0: [115  70 138 129 125  37 161  65 144 144 218 125  98  66 145 109 112 158 117 148 140 157 113 126 129  82 129 128 126 114 114 164 158  83 148 148 145 146 157 158 147 131 190 144  53 172 140 219 101 103 111 144 161  97 143 133 158  50 142  80 183 141  82  98 142 149 117 109 160  99  97 139 129 111 142  95 157 191 112  97 126 129 173  81 192 143 131 205  96  85]
1: [130 177 138 159 125 159 116 141 129 129 112 140  83 157 145 109 158 158 117 133 140 187 204 126 144 143 144 113 171 114 144 118 173 144 117 102 176 115 173 112 131 101  99 114 205 126 125  97 192 119 111 114 146 112 113 178 113 110 172  80 107 156 143  98 127 149 147 124 130 130 112  78  83 126 127 110  96  99 142 173 126  84 112 127 101 112 115 144 127 100]
2: [161 207 169 144  94 205  55 126 114 159 157  49 143 111 100 109  82 128 148 118  94  66  82 126  98  82 114 159  80 175 129 210  97 114 117 148 176 130  81  67 116 101 114 129  83  81 110 127 116 119 127  38 161 188 173  72 143  95 112 125 137 126 173  52  81 134 163 124 160  84 112  78 113 171 157 186 157 130 173 128  50 145  97 112 101 143 131 144  81 100]
3: [130 131  62 144 186 159 116  96 144 174 127 110 128  96  54 140 203 143 193 163  64  66 174  50  83  67  99  98  80 129 205 164 127 144 148 102 176  85 157 219 192 131  99 129 190 202 201 112  55 179 142 255 131 173 189  56 143  80 157 247 137  96  82  83 187 134  56  79 130 190 112 169 159 217 127 140 142 130 127  52 186  99 158 157 192 112 100 144 172 130]
4: [130  86 123 129 110 129 116 111 144  98 188 155 128  81 145 140  97 173 117 118 140 111  98 126 129 112 129 159 110 129 114 118 142 114 163  87 115 146 142 112 101 131 255 114  98 111  64 173 146 149 111 129 131 173 128 148  98 156 112 110  92 141  97 143 172 119 163  94 114  99 158 124  98 126 127 140 111 191 127 143 141 129 127  97  86 173 115 144 187 130]
5: [191 131 123 113  94 189 131  96 144 113 172  64 128 172 161 125  51 158 148 118 155  66  67  96  98  82  84 128  95 160  84 134 112  98 132 102 160 130 127  52 147 101 205 114  83  96 110 112 162 119 157  68 100  82 249 102 128  34 127 125  92 141 113 128  81 149 132 155 160  54 173  93  37 141 142 156 127 145 142 173  80 129 158 127 101 219 100 144  66 100]
6: [130 101 230  98  94  98  70 172 159  98 142  94 143 111 100 125 112 128 117 148  79 111 113  20 114 158 144 174  80  99  99 210  97  83 102 163  54 161 142 112  86 162  84 129 159  50 155  67 131 210 111 205 191  82 143  87 113  95 157 125 137  96 128 113 111 180 147  94 130  99  97 139 174 156 188 156 142 130 173 143  80 190 127 112 101  82 161 129  81 115]
7: [130 116 123 189 170 144 100 141 144 129 157 110 128 127 130 246 127 158 132 118 140 111 143 142  98 203 114 159 141 160 129 164 158 114 163 148 100 146 127  97  55 101 129 205 129 233 140 112 177 149 111  99 115 112 113 148 143 126  66 125 153 172 173 113 157 119 163 124 114  99  82  93 174  80 142  34  81 130 127 113 126 145 142 142 101 249 115 114 142 161]
8: [115 131 123 129 110 144 131 111 144 159 112 140  98 157 130 125 143 112 163 103 109 111 128 187 114 127  99 128 186 144 190 103 142 114 163 117 100 237 157 158 116 131 129 144 129 126 170 143 146 149 172  99 115 112 143 117 113 110 172  95 122 141 113  98 127 104 117 109 160 145 127 139  83 141 127 110 157 145 142 143 141 114 127  97 101 158 115 114 142 130]
9: [130 162 108  98 110 174 192 111  99 129 112 170 143 203 145 125 143 143 117 103 200 187  82 142 114 143 160 174 126  99 175  73  66  98 163 148 145 130 142  82 131 162 175  99 114 172 155 173 146 134 127 159 176 127 113 133 113 202 127  95 137 126 143 159  81  88 147 140 145 160 203 124 113  95 142 171 142 130  81 143  95  99 203  51 147 173 146  84 127 161]
10: [115 162 123  68 155 113 116 141 114 129  81 110 174 127 161 125 112 143 148 163 109 142  98 126 144 158 160 143 110 129 129  73  82 144 148 148 100 100 173  67  86 146 145 144 144 172 125 127 131 103 157 114 176 142 143 148  67 110 112 125 107 141 113 174 142 104 132 140 175 145 188 124  98 171 142 171 127 115  66 143 141 160 158  81 101 173 161  99 127 130]
11: [145 101 169 113 140 174 131 126 129 144 112 110 159 127 176 155 112 143 163 103 109 111 143 126 114 173 129 113 171 114  68 149 142  98 102 132 115 146 112 112 101 131 129 129 129 142 170 127 131 149 111 114 131 127 128 117 113 110  96 110 137  96  97  98 111 180 132  79 145 130 127 108 159  95 112 186 203  84 157 158  95 175 142 157 116 112 131 114 111 130]
12: [130 116 108 113 110  98 131  96  99 113 112 170 128  96 145 125 143 112 148 148 109 111 128 172 114 143 160 128 141 114  99 134 127  98 117 117 130 161  97 128 116 116 145 114 129 111 186 143 116 134  96 114 115 127  97 133  98 141 157  95 107 126 113 189 157 104 147 140 114 160 127 108 220  95 157 110 111 130  97 128  95  99 142 112 116 112 131  99 142 145]
13: [145 177 108 174  94  98 176 157  99 129 112 170 219 111  85 125 188 112  87 103 124 203 189  96 174 112 160  83 217 114  84 149 188 129 178 178  54 176 142 143 101 146  84  68 129 157 125 219 162  58 127 129 161 112  97 117 204 110 127 110 137 126 173 143 157  88 163  94 130 130 112 124  83  95 112 110 218 175 112 113 156  99  82 173 131 127  85  99 127 145]
14: [161 192  62 220  79  68 255 111  53 144 142 201  98  96  24 125 127  97 193 133 216 187 174  81 174 188 190  37 126  99  84  73 127  98 102 148  23 161 157 128 131 162   0  38 144 202  94 127 146   0  51  83 237 173  52 148 174 141  96  95 198  50 249 189 157 119 102  33 160 145 112 184  53  95 233 156  51 206 112  82 171 114  66 218 162 112  55 114 111 176]
15: [145  86 138 113 155 129 146 111  83  83 127 125 174 142 130 109 112 143 117 179 170 157 128 187 114 158 114 128 156 144 129 134 142 129 117 178 145 130  97  97 147 192 114 114 114 142 125 143 101 164 142 114 131 127 128 148 113 141  96 125 137 202  97 189 111  73 132 170 160  99 143 139 144 111  96  80 111 145 157 143 126  99 158 157 131 127 131 114  96 130]
16: [115  86 138 189 155 129 131  81 114 159 172  94  83  66  85 125 112 112 208 133 109 127 174  96  98 112 129 159 110 144 160 179 234 144 178 132 145 115  97 173 147 101  84 144 159 142 125  97  86 119 172 144  85 142 173 148 219 141 172 171 137  96 158 143 157 134  56 109 130 160  97 154 174 187  96 110  96 130 127  82 126 160 112 142 192 143 131 144 157 115]

[161 192 154 235 201 113 207 126  68 189  96 170 113 142 145  49 127 128 117  57 255 111 113 157  98  21 114 128 126  68  53 118  97 174 254 132 176 146 218 143  55  86 190   0 159  96  18  97 101 179 157 175  24  82  52 117 158 156 127  95 198 172 113 189  66  88 193 140 175  99 188 124 144 156 203  80 127   8 173 189 126  69  66  81  10 143 191 251  51 221] 1 15 4
[176 177 123 129  64 255 116 217  83 250 127  49 219 157 100  64 158 219  41   0   0 218 189 142 255  82  23  67 255 175  84  57 158 159 178 117 115 115  97  67   0 131 129 160 220 218  64 158 222 149  35   0 131 158   6 178 250 202   5  65  46  65 173 189 157   0 132 155   8 255 112 230  83  50   0  64 127  84 142  52 171 236  66 249  86   0 115   0  51 221] 13 1 11
[100 116 123  83  64 129  70  81 129 129 127 140  52 127 161 140  82  97 163 163 140  81  98  96 159 173  84 204 186 129 144  88  82 174 132  87 145  54 142 143 116 146 145 129 144  20  94  97 162 164 142 144 191  82 128 178  22  80 157 125  61 156 158 113 142 195  87 200 145  84 188  78  98  80  66 125 157  99 203 189  80 145  66 112 162  97 131  99 142 100] 1 11 8
[145  70 123 113 110 174 146 126 159  98 203 110 174 111 100 155 127 234 163 148 155  66 113 111 114  67 114 128  65 175  84 118 112  98 117 102 130 115 157  82 131 101 129 114  83  96  49 188 162 164 111  99  85  66 173  72  98  50 142 125 107 172 113  83 111  43 147 155 160  69  97  78  68 126 127 156  96 160 127 113 156 129 249  81 131 203 146 175  96 115] 5 4 0
[221 177  93 189 125  83 192 111  99 144  81 170 174 157   0 170 158 143 132 118 216 218 128 126 144 173 175  52 110 114  84  57 127 114 117 208   8 146 188 128 147 162  38  68 144 142 125 112 146   0  81  99 255 142  67 117 174 141  81  95  77  35 234 174 157 104 117  48 160 145  97 184  53  80 157 201  96 191 142  67 186  99  82 255 101 143  55  99 127 161] 14 13 1
[145 146 215  37 140  98 146 141 114 174 112  79 159 127 115 170 143 173 117  87  79 187 158  66  38 127 129 128  65 114 144 179 173 114  87 132 115 146  81 143 131 116 114 144  83  96  79   6 162  88 218 159  70  51 113 133 128 126 112 156  92 156  82 174 127 134 163 140  99  84  97 154 129 111 142 110 172 130 157 113  80 175 158 112 147 173 100 129 172  85] 11 6 15
[130  86  93  83  94 174 116 126 114 113 112 140 128 111 115 109 158 128 132 163 109 142 128 142 159 143 175 143 110 144 114 103 142 114  56 117 176 176 112  82 131  70 190 114 129 126  79 188 162  88 127 144 131 158  97 117  98 141 142 125 137 156 113 113  96 149 102 185 130 130 173 139 174 126 127  95 111 145 127  97 156 160  97 112 101 112 176 144 127 161] 12 4 15
[115 146  32 159 140 129 146 111 175 189 142 140 113  81 115 125 173 188 163 148  64  96 143  66  68 143 129 143  80 114 144 179 142 174 224 132 160  70  97 128 177 101  99 160 144 157 140 173 131 149 127  99 146 173 173 117 113 110 172 232 122 126 128 143 142 149  87 170 145 190 112 169 205 171  96 125  66 115  66 113 141 175 112 157 147 127  70 144 187  85] 16 3 12
[161 131 138 144 110  83 192  96 144 159 249  79  98  96 115 109  97 128 163 148 109 111 113 111 144  82 160 143 141  84  68 164 188  83 148 117 100 100 112 143 177 146 114  68  68 202 110 188  86 134 127 159 161  82 128 178 128 141 142  80 137 172  97 113 111 164 132 109 160 206  82 169 144 232 157  80 127 160 127 128  50 114 127 112 162  97  85 160  96 100] 0 12 16
[176 116  93 113 140 113 131  96  83 113 203  94  98  66 115  94  82 128 117 133  79 127  98 111 144  97 114 143 156 129 114 134 142 114 163 148 130 115 127 112 131 131 114  84  38 142  94 219 101 149 111 144 146 112 128 148 128 126 142  95 168 187 143  98 157 195  87 124 175 114  97 154 144 187 172  95 157 145  97 158  80  99 142  97 147 127 115 144 127 100] 0 4 12
[130 146 184 205 140  68 116 126 129  98 142 110 174 142 100  94 112 112 117 133 109  96  98  81  98 127 114 128 141  99 144 149  97  68 117 178  84 130 127 112 116 162  69 129 114  81 110  97 101 149  96 175 146 158 128 102  82  95 142 141 153 111 128 174 142 195 117  94 114 145  67 169 159 141 112 110 127  84 173 143  95 114 112 142 116 143 146 175 127 100] 6 11 12
[100 146 108 113  79 235 131 172 114 113 127 170 143 111 115 125 143 128 102 118 170 127 234 111 114 188 160 159 126 129 144  88 158 205  72 102 206 115 127 128 116  86 175  84  98 111  94 158 116 119 142 205 115 142 173 102 143 141 142 156 137 156 143 128 111 164 208 170 130 175 112 108  98 156 157 110 142 145 112 143 171 160 142 112  86 158 146 144  96 191] 1 4 12
[115 116 215 159  79 113  70 111  68  68 172 140 174 127 176 170  97  97  72 148 170 111 158 111  68  97  99 128 186  53 144 179  97  98 117 193 160  54  81 158 207 238 175 144 114 187 140 112 131 119  35 175 146 203 204 178 189 141 127 110  92  96 173 174 142  27 117 140  99 114 127  93  68 156 127  80   5  39  81 113 202 129 142 142 147  97 131  84 157 100] 15 12 4
[145  86 108 129 110 113 116 111 129  98 127 125 143  96 115  94 158 158  87 133  79 127 113 157  98 127 144 159 110 160 129 118 127 144  72 117 191 115 112  97 177 131 145 205 129 157 110 112 162 119 127 114 115 158 189 163 113 156  96 171 137 217 189 128  81 149 117 109 130 175  82 139 113  95  81  80 127 145 112  97 156 114 127  97 116  97 161 114 127 145] 15 12 1
[ 69  70 154 129 186 159 146  81 144 113  81 110 143  66 176  18  67  67 132 179 155  51  82 157  98  21 129 128 110 114 129 118  82 159 148  11 252 115  66 112 177  55 114 220  98  66 155  82 162 149  51  53  39 158  82 133 158  95  96 156 168  80  82 113 111 164 163  79 130 130 219  93 129 202 157 186  51 145 127  97 156   8  66 112 131  67 191  84 142  69] 12 4 2
[115  86 108 129 201  68 146 141 114 113 157 110 143  81 115  94  82 128  87 148  94 127 128 142 144 143 190 174 171  99 129 149 142 114 102 132 130 146 142  97 147 116  84 114 144 126 110 127 116 134 127 114 146 142 113 209 128 141 112  95 153 156 113 159  96 134 208 109  84  99 112 139 189  95 218  95 142 115 157 113 110 145 173  81 147 127 115 114 157 115] 12 15 11
[100 101 123 220 186 113 131 126 159 189 127  94 128  66  69 140 158 112 193 133 109 127 158  96  83  82 114 113  80 114 160 194 158 144 193 163 100  70 127 158 223 116  99 144 174 142 155  97  55 149 172 144 115 142 143  72 128 126 172 201 122  80 219 128 142 134  56 124 114 221 127 124 174 171 157 110  81 175 127  82 126 145 112 173 177 112  55 160 218 100] 16 3 12
[ 85  55 154  83 170 159 161  81 114 129  96 110 174  81 161  64  67 158 178 118  94  81  98 157 144  67  84 159  80  99  99  73 112 159 102 102 191 115  66  97 162  70  84 175 114  81 186  82 162 119  66  83  85 173  97 133 174  65 112 247 168 126  82 113 142 195 163 124 130 145 112 108 159 126 112 125  66 145 173  82 126  53 142 127 147 127 146 114 172 130] 12 11 15
[176 116 255  37 125  98 176 172 114 144 112 125  67 127 130 140 127 128 102 148  94 172 158 111  53  82 144  52 126 144 175 149 127 144 102 117 100  85 112 188 147 146 114  84  98  81 125 127 131  58 111 129  55 127 128 148  98 110  51 171 107 156  37 128 187 149 117 109 130  69 173 124 113 126  81 140 142 130 188  97  65 175 112  97 162 188 131 190 187  85] 11 15 4
[100  86 154 113 125 129 161 172  99 113 142  79 143 127 130 216 158 112 102 148  94 142 128 111 114 127 129 128 156  99 129 134 173  68 102 163 115 130 142  97 116 162 114 144 190  96 155 127 131 179 127 129 131 127 158 148 128 126 127 125 168  80  97 113 127 164 178  79 114 130  97 124 113  95  81 125 142 130 112 158 110 129  97 127 131  97 146  84 127 130] 11 12 8
